[100, 154, 105, 147] Out: 100, 147

[99, 129, 131, 135, 146, 133] Out: 99, 133

[117, 133, 141, 107, 150] Out: 117, 150

[[105, 140, 132, 102, 154, 101, 104],
 [150, 106, 154, 101, 148, 112, 152],
 [106, 151, 110, 154, 104, 145, 104]] Out: 105, 104

[[153, 127, 126, 145, 108],
 [153, 128, 134, 145, 113],
 [110, 120, 119, 117, 137]] Out: 153, 137

[133, 152, 137, 117, 131, 134] Out: 133, 134

[[135, 133, 115, 127],
 [139, 122, 101, 140],
 [139, 139, 158, 110]] Out: 135, 110
---
[[117 138 156 130]
 [132 118 102 158]] -> 102

[[149 119 136 150 107 154 155]
 [146 156 147 151 119 117 101]] -> 117

[[135 110 114 119]
 [156 145 115 140]] -> 115

[[129 125 129 133 130 130]
 [129 138 150 112 115 141]] -> 115

[[117 113 112 136 124 135 110]
 [117 126 132 133 151 126 147]] -> 126

[[149 141 122 130 127]
 [154 144 120 130 127]] -> 130

[[127 141 136 117 117]
 [148 134 115 106 113]] -> 106
---
128	118	155	129	127	128	126
130	125	123	132	128	128	133
128	129	134	130	131	129	122
→ 133

117	111	144	121	119	129
115	125	104	121	126	129
109	110	132	121	131	129
→ 129

107	107	120	135	139	101	148
133	150	109	133	137	147	120
132	147	110	131	136	144	123
→ 120

114	125	150	126	131
122	129	125	129	128
135	127	126	123	128
→ 128

135	135	149	109
138	142	140	115
147	149	111	126
→ 115

104	145	115	109	110	158
99	130	126	99	125	154
101	140	118	104	114	157
→ 154

119	112	132	125	128	132
117	114	132	123	128	132
112	112	106	122	128	132
→ 132

132	145	141	151	121
132	123	122	129	123
123	123	129	146	115
→ 123

142	141	115	126	107	156
131	105	113	106	146	109
153	99	106	128	133	132
→ 109

107	129	127	115
157	130	121	153
107	126	138	108
→ 153
---
[101 146 124 154 127] ==> 101, 127

[[149 112 135 133 139 149]
 [128 112 102 132 104 111]] ==> 149, 111

[146 133 106 120 131 140 107] ==> 146, 107

[[119 124 108 104 150 111]
 [136 125 150 124 121 146]
 [138 141 104 138 145 106]] ==> 119, 106

[[143 119 141 139 144 127 112]
 [125 118 121 107 119 126 130]
 [120 112 107 107 140 115 118]] ==> 143, 118

[[137 111 104 143 114 104]
 [129 133 131 130 131 131]] ==> 137, 131

[[113 112 129 122 145]
 [146 107 131 115 112]] ==> 113, 112

[106 136 154 146 157 131] ==> 106, 131
---
[146, 124, 156, 132] 146, 132
[[129, 137, 136, 127], [118, 136, 138, 133], [118, 139, 139, 107]] 129, 107
[[133, 108, 136, 139, 113, 123], [154, 120, 147, 149, 122, 143]] 133, 143
[106, 150, 154, 139] 106, 139
[117, 135, 153, 127, 122, 110, 134] 117, 134
[[128, 140, 141, 107, 131, 137, 107], [134, 125, 125, 132, 131, 121, 131], [126, 123, 119, 144, 128, 121, 145]] 128, 145
---
[[122, 116, 128, 122],
 [120, 104, 130, 144],
 [129, 137, 129, 124]] => 104

[[131, 150, 156, 120, 131, 108],
 [134, 154, 151, 113, 131, 110]] => 154

[[116, 121, 130, 119],
 [127, 148, 106, 127],
 [122, 124, 123, 122]] => 148

[[127, 119, 127, 125, 128],
 [150, 131, 104, 102, 105],
 [152, 131, 102, 101, 104]] => 131

[[104, 121, 136, 116, 127],
 [101, 121, 121, 129, 123]] => 121

[[154, 137, 146, 145, 128, 131, 111],
 [149, 134, 147, 148, 127, 135, 125]] => 134

[[123, 127, 134, 153],
 [116, 125, 126, 148],
 [128, 122, 124, 109]] => 125
---
{"in": [125, 152, 108, 140], "out": 152}
{"in": [128, 147, 150, 139, 136, 145], "out": 147}
{"in": [125, 110, 108, 158], "out": 110}
{"in": [153, 140, 153, 135, 139, 144], "out": 140}
{"in": [135, 130, 132, 154, 131], "out": 130}
{"in": [122, 120, 138, 141, 117, 105], "out": 120}
---
[[130 130 131 106 136]
 [136 136 117 120 138]
 [130 130 141 118 125]] Answer: 141

[[146 155 147 119]
 [135 136 127 130]
 [140 152 140 120]] Answer: 140

[[124 137 127 121 128 144]
 [120 137 133 123 127 134]
 [125 119 150 121 118 124]] Answer: 150

[[125 137 136 126 111 127 106]
 [115 129 150 117 101 110 103]
 [131 115 139 145 127 117 127]] Answer: 139

[[139 155 135 130 120]
 [128 128 130 135 114]
 [132 106 126 110 141]] Answer: 126

[[153 139 108 125]
 [126 141 131 113]
 [133 117 123 124]] Answer: 123
---
[[154 132 137 140 128]
 [154 132 139 141 123]
 [158 120 132 125 121]]	139

[[124 133 107 143 125 116 137]
 [141 146 115 107 139 122 129]
 [128 147 121 121 130 122 119]]	139

[[119 125 113 129 113]
 [134 142 129 110 133]
 [107 121 139 135 120]]	129

[[118 148 111 150]
 [119 127 134 120]
 [108 124 137 119]]	127

[[122 110 121 151 141  99]
 [123 121 114 147 126 115]
 [131 121 116 144 154 126]]	147

[[128 129 128 128 128 128 128]
 [116 119 147 150 123 114 135]
 [118 120 145 148 124 115 134]]	123

[[133 128 125 125]
 [123 128 130 127]
 [124 132 122 106]]	128
---
[[125 128 128 123 125 128]
 [149 153 130 132 121 139]] gives 121

[[139 112 139 112 149 135 127]
 [144 107 135 120 143 124 124]] gives 124

[[132 144 127 147 138 124]
 [121 115 121 104 148 131]] gives 148

[[136 138 132 125 135 129 126]
 [145 133 127 122 150 141 129]] gives 141

[[109 132 137 131 127 107 130]
 [107 132 140 131 131 100 130]] gives 100

[[147 136 145 133]
 [137 137 152 134]] gives 152

[[123 130 109 124]
 [121 146 108 103]] gives 108

[[136 106 131 132 103 121 129]
 [154 109 124 130 129 124 129]] gives 124

[[150 110 138 140 118 141 131]
 [150 123 117 126 132 108 148]] gives 108
---
[[100 145 152 108 123 136 129]
 [121 144 141 120 115 134 120]] ==> 123

[104 142 143 148 120] ==> 120

[146 130 117 107 123 144 140] ==> 123

[[130 135 124 131 146 134 127]
 [129 105 119 131 129 134 123]] ==> 146

[135 133 105 132 139 132 110] ==> 139

[115 117 125 157 120] ==> 120

[[115 121 137 121 155 142]
 [137 120 112 107 142 144]
 [118 101 114 123 135 124]] ==> 155

[126 132 134 107 121] ==> 121

[[128 127 150 129 129 128]
 [132 133 133 122 123 129]] ==> 129

[[132 128 125 125 133 130]
 [112 121 110 135 101 144]
 [133 126 126 126 133 134]] ==> 133
---
array([[104, 151, 148, 111, 113, 137],
       [138, 133, 145, 125, 125, 133],
       [109, 147, 150, 112, 119, 136]]) ⇒ 138

array([[134, 103, 101, 124],
       [130, 103, 101, 124]]) ⇒ 130

array([[126, 127, 129, 130, 127, 126, 126],
       [129, 128, 129, 129, 152, 127, 128]]) ⇒ 129

array([[122, 142, 125, 134, 117],
       [122, 117, 133, 121, 149],
       [122, 142, 133, 143, 149]]) ⇒ 122

array([[129, 129, 156, 127, 128],
       [126, 125, 118, 130, 129]]) ⇒ 126

array([[149, 125, 116, 119, 136, 149, 139],
       [124, 138, 116, 142, 137, 125, 120]]) ⇒ 124

array([[119, 146, 116, 111,  99, 149],
       [133, 135, 117, 117, 121, 148]]) ⇒ 133

array([[127, 143, 128, 128, 105, 127, 151],
       [129, 102, 128, 128, 142, 128, 114],
       [127, 155, 128, 128, 111, 128, 145]]) ⇒ 129

array([[143, 129, 149, 126, 127],
       [128, 137, 146, 157, 157]]) ⇒ 128

array([[128, 126, 127, 119],
       [111, 141, 104, 124]]) ⇒ 111
---
[[111 132 148 141 130 131]
 [111 128 152 109 118 149]
 [111 136 140 103 147 121]] → 130

[113 146 100 147 148 144] → 148

[[133 136 112 142 102 136]
 [123 140 124 132 134 132]
 [125 136 127 130 134 133]] → 102

[130 121 152 122 132 136] → 132

[115 134 125 128 154 131] → 154

[116 135 127 101 121 105] → 121

[128 129 156 127 126 122] → 126

[[108 138 137 118 116 113]
 [127 147 143 155 154 118]
 [146 119 116 142 147 142]] → 116
---
[[121 146 123 117 141 149]
 [126 114 147 137 126 115]
 [136 109 130 139 114 106]] yields 126

[[109 133 134 142]
 [130 130 150 142]] yields 134

[[134 126 134 128 108 123 140]
 [137 125 134 128 107 122 140]
 [138 125 134 128 107 122 140]] yields 122

[[125 121 121 145 128 134]
 [140 124 117 153 132 144]
 [150 140 122 123 132 138]] yields 132

[[156 128 114 120 106 106]
 [156 120 121 145 105 112]
 [156 116 101 145 153 103]] yields 105

[[122 151 134 140 136]
 [105 145 152 149 106]] yields 140
